In the rows, 128 means zero.
Each path below is one point turned by a fixed rotation once a step. After each direction that follows a path, write how fast that rotation turns it, in deg/step (0 if it stays still).
Each turn is a multiple of 5 degrees from 10 to 175, or 0.
Each row of a path follows its step; steps can be skipped.

step 0: [120 132 127 129 126 131 131 125 120 128 126 122 130 132 121 128 114 110
 120 115 134 132 117 127 122 124 126 130 119 125 139 131 135 117 121 133
 137 124 117 128 132 142 128 122]
step 1: [134 124 112 134 122 135 131 143 129 120 120 135 123 120 129 120 141 138
 123 119 134 134 120 121 141 132 127 126 132 129 133 125 132 126 126 134
 135 123 139 118 135 128 131 122]
step 2: [129 143 134 138 146 137 122 132 126 135 137 131 131 125 131 122 123 129
 134 132 137 130 131 128 125 135 134 139 135 136 131 123 127 123 143 126
 117 135 129 115 129 126 133 125]
step 11: [133 126 130 126 136 129 133 126 133 119 137 127 132 117 127 127 132 130
 147 129 123 132 128 124 130 126 138 127 128 129 134 125 118 121 136 120
 108 136 125 127 116 121 134 115]
step 13: [131 129 125 122 109 121 132 117 124 129 128 126 130 135 133 131 130 133
 124 130 130 125 134 117 123 137 136 130 115 126 123 142 121 121 121 114
 130 131 127 124 125 135 122 142]
step 17: [134 113 127 121 132 123 133 125 132 113 128 133 125 123 120 131 125 126
 119 140 124 111 118 115 121 129 129 134 137 136 131 128 135 130 138 133
 127 132 125 132 133 135 132 127]
step 19: [130 124 131 121 130 119 130 136 124 132 126 138 128 131 130 112 133 136
 125 136 122 136 133 130 129 121 121 130 131 121 133 141 135 123 125 122
 127 117 127 109 123 113 131 133]
step 20: [147 128 140 130 136 124 129 128 126 123 131 136 129 125 118 139 131 129
 129 128 127 123 143 126 128 122 122 130 128 137 131 121 135 130 130 124
 110 124 123 136 117 135 136 121]
step 23: [135 124 136 131 120 136 129 129 115 133 133 132 111 134 114 133 133 126
 127 134 134 117 122 130 131 127 114 128 128 123 124 123 131 143 119 120
 122 128 136 128 132 129 122 117]
step 26: [142 119 126 125 120 143 129 132 137 127 121 130 129 132 120 133 119 126
 127 143 118 121 125 127 125 134 125 132 129 137 117 119 135 120 121 123
 135 139 125 132 133 125 122 121]
step 29: [130 131 126 130 133 138 126 123 131 130 133 141 135 132 119 136 132 121
 139 134 136 130 147 141 119 126 131 127 124 122 117 125 136 121 126 118
 122 132 118 135 132 129 131 126]
Speeds:
[126 127 128 127 130 131 129 126 130 127 129 128 128 127 127 131 129 128
 127 125 130 126 128 129 131 130 127 125 127 128 125 126 129 128 124 126
 134 125 127 129 128 127 133 128] -> 125
[131 128 127 129 124 129 130 130 126 127 129 127 126 129 129 128 127 128
 128 123 125 130 128 125 129 129 128 128 126 129 128 126 123 132 124 124
 126 128 128 129 128 129 127 127] -> 145
[130 130 123 130 129 127 127 128 126 126 130 128 132 131 126 128 130 127
 128 129 125 129 126 127 126 130 129 128 125 129 129 131 129 129 129 128
 130 127 126 134 129 128 130 128] -> 85
[130 129 128 128 129 130 125 127 125 128 129 128 124 133 128 130 126 129
 129 129 130 128 130 128 125 132 127 128 127 127 128 125 126 124 127 130
 130 130 129 128 125 126 126 129] -> 135
[128 132 129 127 127 129 127 128 129 126 130 128 129 127 130 127 130 126
 127 127 133 127 129 126 128 126 126 127 126 128 127 130 130 131 130 125
 129 132 132 131 124 125 125 128] -> 40
[129 133 130 128 129 128 131 127 128 128 129 125 127 129 128 126 129 129
 131 131 129 128 124 129 132 131 129 129 128 129 128 127 130 131 126 129
 125 124 128 126 128 124 127 127] -> 85

step 0: [119 120 130 131 131 147 132 127 130 126 123 123 122 130 120 116 129 119
 127 131 137 126 131 134 114 127 133 130 127 138 128 131 127 126 123 133
 129 128 119 127 124 116 124 134]
step 2: [122 126 124 129 131 141 124 133 137 133 121 131 123 119 136 123 118 125
 135 129 137 122 131 126 124 129 137 142 118 131 129 132 129 129 127 133
 129 132 118 127 121 134 119 136]
step 5: [123 131 129 132 123 147 134 123 129 137 123 120 127 124 126 124 135 132
 140 128 132 116 124 132 133 117 137 128 129 124 134 133 140 134 129 128
 128 134 124 124 127 127 134 131]
step 8: [128 132 118 127 127 146 126 134 134 129 122 132 119 132 138 124 130 134
 128 119 133 130 128 127 127 130 139 134 121 116 130 120 134 128 128 136
 136 119 120 129 131 130 127 135]
step 10: [133 137 130 128 127 144 133 130 127 137 119 116 127 140 129 122 130 128
 120 116 131 128 125 128 127 124 130 132 126 129 127 124 135 133 119 122
 128 121 118 139 126 127 119 129]
step 16: [127 124 142 124 123 139 125 119 126 139 128 117 129 134 129 121 113 130
 120 124 135 131 124 130 131 129 138 131 130 127 134 127 130 137 125 132
 126 128 123 139 121 135 129 131]
step 20: [136 129 135 131 134 144 123 132 129 134 127 122 133 132 122 132 124 118
 113 135 132 136 126 133 124 130 136 128 133 133 132 129 130 137 131 129
 131 117 125 129 131 122 138 138]
step 21: [127 130 128 125 120 135 135 133 118 136 122 125 124 126 122 125 117 125
 121 129 126 135 117 125 130 120 138 137 114 123 133 132 134 125 140 132
 135 127 126 128 120 122 127 125]
step 23: [121 134 134 128 130 129 134 119 123 134 117 129 120 126 123 127 115 125
 121 132 140 144 121 133 132 125 127 138 123 127 133 128 128 128 122 133
 126 125 124 139 128 119 131 131]
step 25: [122 124 136 137 127 142 138 121 123 139 126 133 117 124 121 125 128 117
 128 134 131 134 123 134 129 127 135 136 127 123 123 122 126 136 132 138
 126 126 129 123 119 126 132 133]
step 27: [126 128 128 126 135 143 122 127 127 134 126 131 126 129 114 135 122 120
 122 134 135 133 133 125 129 124 137 132 112 128 125 131 126 129 130 141
 133 126 125 130 117 121 125 133]
Speeds:
[129 127 126 127 130 131 127 129 132 125 126 131 128 128 132 132 126 127
 126 128 126 128 127 126 127 132 128 125 129 132 125 129 127 132 128 127
 129 129 126 125 127 128 127 128] -> 160
[128 128 123 129 130 130 128 128 129 123 127 126 128 126 129 125 129 130
 133 130 130 125 130 129 127 126 127 127 130 128 126 129 128 126 125 128
 128 129 127 128 126 129 125 129] -> 10
[128 128 127 128 123 128 129 131 129 130 129 130 126 125 128 130 127 128
 131 131 126 124 126 125 127 129 128 129 129 125 129 124 130 127 130 129
 127 128 128 129 125 130 130 130] -> 110
[128 129 128 127 125 131 127 125 127 127 127 129 133 127 130 127 128 131
 129 130 129 130 123 131 128 127 124 128 126 126 129 126 125 129 128 128
 126 131 128 126 129 128 130 129] -> 40
[130 128 130 130 129 128 123 130 127 129 129 130 129 126 128 129 129 128
 127 128 128 129 130 126 128 124 125 128 128 125 124 126 126 131 125 131
 131 124 130 127 128 130 128 131] -> 155
[128 128 128 128 128 130 125 131 127 125 129 128 129 130 126 126 130 128
 129 131 128 130 129 126 122 129 131 127 126 129 129 129 128 125 133 131
 127 125 128 124 129 128 130 128] -> 55
[125 129 132 128 130 127 130 128 128 126 126 129 122 130 128 130 127 128
 132 129 125 129 126 128 128 125 126 128 123 129 126 129 128 127 129 130
 129 128 129 127 126 125 126 129] -> 175

step 2: [120 124 137 136 123 126 124 112 129 132 128 123 135 128 122 119 133 135
 125 125 119 126 135 125 126 130 124 119 143 119 130 118 124 127 125 130
 123 116 139 132 130 119 150 125]
step 3: [122 139 125 135 122 132 121 139 119 129 133 132 142 132 121 122 120 120
 121 122 120 124 144 132 123 118 120 132 123 125 135 127 120 126 143 139
 125 129 133 135 122 122 130 129]
step 14: [114 126 125 137 119 116 120 144 125 141 126 131 135 135 125 125 123 122
 117 127 123 123 132 134 125 126 123 132 134 134 122 138 116 129 131 137
 118 130 129 137 138 136 128 121]
step 15: [128 137 145 137 125 125 140 126 117 138 132 128 134 135 129 129 118 135
 122 135 128 129 118 134 117 112 127 134 128 130 137 134 137 135 123 126
 124 132 119 133 138 121 122 126]
step 17: [131 123 139 145 128 130 119 121 139 114 126 146 122 127 140 122 125 143
 131 127 129 122 129 133 124 123 122 125 122 135 130 135 121 136 125 122
 125 126 138 134 131 125 128 132]
step 18: [115 124 138 137 124 133 126 124 123 130 120 133 134 125 133 118 130 136
 119 117 124 144 128 134 129 132 121 126 134 122 132 110 123 122 129 119
 126 114 133 125 126 123 139 125]
step 22: [120 121 134 126 121 132 132 114 138 123 139 138 114 130 136 127 114 129
 128 126 133 117 139 132 129 127 132 111 124 126 140 129 132 117 128 134
 126 130 129 139 126 127 131 127]
step 25: [122 126 127 134 124 132 128 134 116 126 128 126 140 136 122 116 123 121
 116 125 117 120 130 123 116 121 125 125 135 129 132 143 123 120 120 136
 124 139 119 120 134 136 138 123]
step 26: [139 135 131 141 123 122 123 118 115 126 130 134 127 126 121 139 128 126
 119 126 127 134 129 129 122 124 115 127 126 130 136 138 146 132 129 129
 121 139 127 131 143 121 121 125]
step 28: [118 131 133 135 128 131 126 119 137 117 125 147 134 112 131 122 125 137
 123 124 134 130 137 130 128 122 131 120 120 131 124 137 131 118 138 118
 125 133 132 133 121 129 126 117]
step 29: [124 125 133 141 118 140 129 123 129 141 123 130 139 126 145 128 130 119
 126 121 128 137 135 117 142 130 126 132 129 132 125 122 126 125 121 118
 115 121 133 131 130 126 137 123]
Speeds:
[128 132 127 130 129 128 123 127 125 123 127 129 127 131 126 127 130 132
 127 126 127 130 129 126 128 127 127 128 131 128 131 127 128 130 125 128
 130 129 126 126 126 129 130 131] -> 45
[130 127 122 128 126 129 127 131 132 126 130 130 126 130 131 127 124 127
 128 129 124 126 130 131 129 126 129 130 130 130 129 126 126 126 128 129
 127 129 127 128 128 130 127 129] -> 135
[126 135 130 130 127 125 127 129 131 128 126 129 127 128 129 128 127 129
 128 129 129 129 125 127 129 128 131 132 129 131 124 127 129 128 127 127
 126 126 128 129 130 132 126 127] -> 20
[129 127 128 126 125 129 132 125 131 130 129 127 126 130 128 127 125 130
 130 125 126 128 126 124 131 126 127 126 130 127 131 128 132 132 128 126
 125 126 128 128 128 128 128 128] -> 160
[128 127 128 128 132 126 129 126 128 128 129 133 127 126 132 125 128 128
 125 127 127 129 128 125 129 131 133 126 126 132 128 127 127 129 130 127
 128 127 127 127 129 126 128 132] -> 65
[130 126 128 128 126 126 125 126 127 124 127 130 128 129 129 127 128 127
 131 128 129 122 126 127 126 128 128 127 127 127 127 124 133 126 129 129
 130 126 129 128 131 126 127 127] -> 70

step 0: [129 126 136 119 128 131 126 137 128 130 138 129 138 120 127 127 116 116
 123 126 126 114 136 133 119 127 121 128 131 125 124 117 139 121 135 122
 117 125 132 118 118 128 126 129]
step 7: [136 119 126 133 128 122 135 131 125 129 135 131 139 129 124 136 129 119
 133 122 129 125 127 132 122 132 115 107 133 125 136 122 131 118 134 130
 136 136 128 124 121 129 131 138]
step 12: [128 124 140 132 127 127 131 136 126 122 130 129 133 129 131 141 129 120
 132 120 132 115 131 130 126 135 124 114 130 119 122 123 131 123 128 126
 128 123 125 109 131 118 139 137]
step 13: [133 130 137 128 131 115 122 131 131 128 129 125 129 126 121 126 128 114
 121 113 129 112 133 132 120 130 133 122 131 128 120 120 144 131 125 121
 126 124 129 126 118 118 126 129]
step 15: [147 127 136 128 127 128 131 129 127 136 140 117 136 128 120 135 117 124
 131 129 128 122 135 129 115 132 129 125 125 135 130 134 128 121 131 131
 125 122 138 125 125 121 141 121]
step 19: [141 118 124 135 122 124 126 138 121 124 135 114 127 127 129 133 127 115
 132 129 123 133 147 129 123 142 125 120 128 132 129 135 136 127 134 130
 132 126 131 124 127 124 130 132]
step 20: [140 120 123 132 125 129 124 130 130 136 138 122 136 128 124 131 122 115
 123 129 127 125 124 129 117 131 118 118 133 137 129 125 133 114 142 124
 118 120 124 124 122 125 129 132]
step 21: [122 122 134 124 123 134 128 130 121 133 131 127 130 124 130 140 127 112
 130 126 127 123 135 140 122 137 124 122 144 131 126 111 128 122 128 134
 116 123 128 122 133 126 127 126]
step 22: [127 131 134 128 127 124 131 135 132 134 129 126 130 120 122 129 121 108
 141 123 125 121 137 137 115 134 131 122 134 119 130 122 128 123 124 128
 126 133 127 135 112 129 126 122]
step 25: [129 123 127 124 125 127 122 144 122 125 136 126 139 123 132 131 121 122
 123 121 132 119 129 127 117 125 113 125 137 123 125 113 128 127 132 119
 122 129 128 120 124 119 135 134]
step 26: [124 129 130 131 121 125 118 139 126 132 127 125 126 129 125 142 123 114
 122 122 124 117 140 128 117 135 133 124 127 131 133 111 130 133 119 128
 123 131 136 126 126 122 120 133]
Speeds:
[127 129 126 126 129 128 125 130 131 124 130 127 128 128 130 129 129 127
 125 129 124 126 129 126 128 129 127 127 125 130 128 128 132 129 129 128
 132 128 125 125 129 127 127 133] -> 55
[129 132 129 126 126 127 128 128 125 130 127 124 124 131 129 124 127 126
 130 130 125 126 127 128 129 129 126 126 125 127 131 129 128 132 128 129
 131 128 130 130 127 129 128 126] -> 85
[124 127 129 128 130 127 128 128 128 127 126 128 128 130 128 128 125 129
 125 128 129 125 127 131 127 128 126 126 128 125 127 124 129 131 131 127
 125 123 125 129 129 131 129 127] -> 85
[126 125 130 130 128 130 132 131 127 129 126 130 129 130 128 128 129 126
 129 127 127 131 131 130 129 132 130 130 125 129 129 127 127 131 129 128
 130 128 126 128 129 130 126 131] -> 145
[131 125 127 128 132 124 128 128 127 125 126 127 126 130 129 124 132 127
 128 125 129 131 129 130 129 127 129 126 129 127 127 130 131 130 128 126
 129 128 126 129 126 126 130 127] -> 70
[130 129 127 123 130 130 129 126 129 126 126 128 128 131 130 129 128 124
 128 133 131 128 126 129 128 129 132 128 127 130 130 125 125 126 127 127
 129 127 127 127 131 126 130 127] -> 115
